In the rows, 128 means zero.
Rotation paths and how fast each direction turns (deg/step):
Each turn is a multiple of 5 degrees from 10 to 175, or 0.
Each row of a path follows its step; steps can be skipped.
Rotation 1:
step 0: [130 123 117 114 129 128 114 123 123 133 130 136 125 134 131 125 134 130
 135 128 133 120 133 116 126 123 123 126 133 119 119 125 137 129 122 126
 124 133 123 130 125 131 135 121 118 130 118 130 122 115 132 133 129 137
 127 123 133 135]
step 1: [119 136 129 130 132 129 136 137 128 134 125 124 127 132 134 136 140 138
 122 135 125 137 137 132 126 120 122 143 133 120 122 122 133 125 130 133
 126 127 117 120 128 125 125 132 120 127 122 110 129 126 135 131 125 125
 131 129 127 128]
step 2: [112 131 131 127 140 123 121 124 123 128 114 129 128 141 128 125 127 128
 123 124 126 124 130 138 122 122 133 132 133 134 139 128 125 123 124 124
 127 124 131 132 124 122 131 120 138 130 128 129 132 122 128 134 114 140
 128 126 119 118]
step 3: [125 120 120 123 132 136 120 120 133 130 138 129 121 140 125 126 137 129
 126 120 125 122 136 114 132 121 123 131 133 124 127 128 131 130 126 133
 123 125 134 134 127 139 129 124 117 128 114 130 116 128 127 126 120 130
 116 127 132 124]
step 4: [114 132 129 122 132 135 128 142 124 128 135 130 124 125 128 132 129 133
 131 122 128 129 139 139 123 127 123 138 133 122 129 122 129 128 125 131
 121 128 129 111 122 118 126 140 122 123 124 117 128 139 125 136 132 129
 124 131 127 130]
step 5: [123 125 138 130 131 129 126 127 129 126 116 141 140 128 121 131 132 131
 132 117 130 120 133 139 125 123 139 136 131 136 139 133 121 124 130 117
 121 122 125 131 130 126 124 124 130 130 133 124 127 122 128 127 113 127
 122 128 130 119]
step 6: [126 119 121 131 129 134 122 130 139 123 129 128 123 129 127 132 125 124
 127 129 127 125 131 115 142 125 122 137 131 132 137 131 127 119 125 132
 123 122 140 136 116 140 129 133 124 129 122 134 127 133 126 130 128 121
 116 133 131 114]
step 7: [124 132 131 119 120 127 121 141 124 118 140 130 128 122 124 119 128 133
 123 121 129 126 131 130 118 133 124 140 125 126 134 123 125 128 129 122
 123 126 137 113 129 123 123 137 120 119 127 136 129 133 118 127 136 127
 123 124 129 133]
step 8: [133 125 139 133 126 127 127 131 134 124 132 137 145 124 117 127 126 130
 134 122 141 122 133 136 140 133 136 137 131 135 125 133 121 128 126 129
 133 122 129 127 122 123 119 126 127 133 138 118 126 115 134 125 124 125
 126 128 135 131]
step 9: [129 125 121 124 124 128 121 131 141 121 125 128 133 123 133 142 119 120
 126 129 132 139 122 120 133 128 127 138 127 124 136 133 132 119 130 124
 127 132 128 133 114 132 137 135 126 135 132 138 132 121 127 122 134 124
 120 126 125 118]
Speeds:
[127 129 127 131 127 129 127 129 129 130 130 128 125 129 126 131 127 128
 129 128 129 128 127 129 131 132 126 128 130 128 128 128 131 127 124 131
 126 127 128 129 126 126 128 129 131 128 130 128 132 129 128 133 128 130
 129 129 126 128]
155
[129 128 129 129 130 127 131 131 133 129 127 128 129 126 128 126 128 129
 128 126 129 126 130 128 129 128 129 130 129 126 128 128 125 127 128 128
 127 127 125 126 130 125 129 127 128 127 129 127 128 129 130 130 128 127
 131 124 125 130]
110
[128 130 132 129 129 124 127 127 124 126 127 130 131 128 126 130 127 128
 129 128 127 124 129 126 126 129 127 126 128 127 130 127 127 126 125 128
 126 130 129 129 129 127 125 127 128 127 129 130 127 129 129 127 127 132
 128 127 129 130]
135
[129 126 129 130 128 131 127 129 129 130 129 127 127 126 126 129 128 124
 128 129 130 128 128 125 127 126 127 127 131 129 131 128 127 127 127 127
 130 129 129 130 129 129 135 127 126 127 129 129 127 127 129 127 127 131
 126 127 127 128]
115
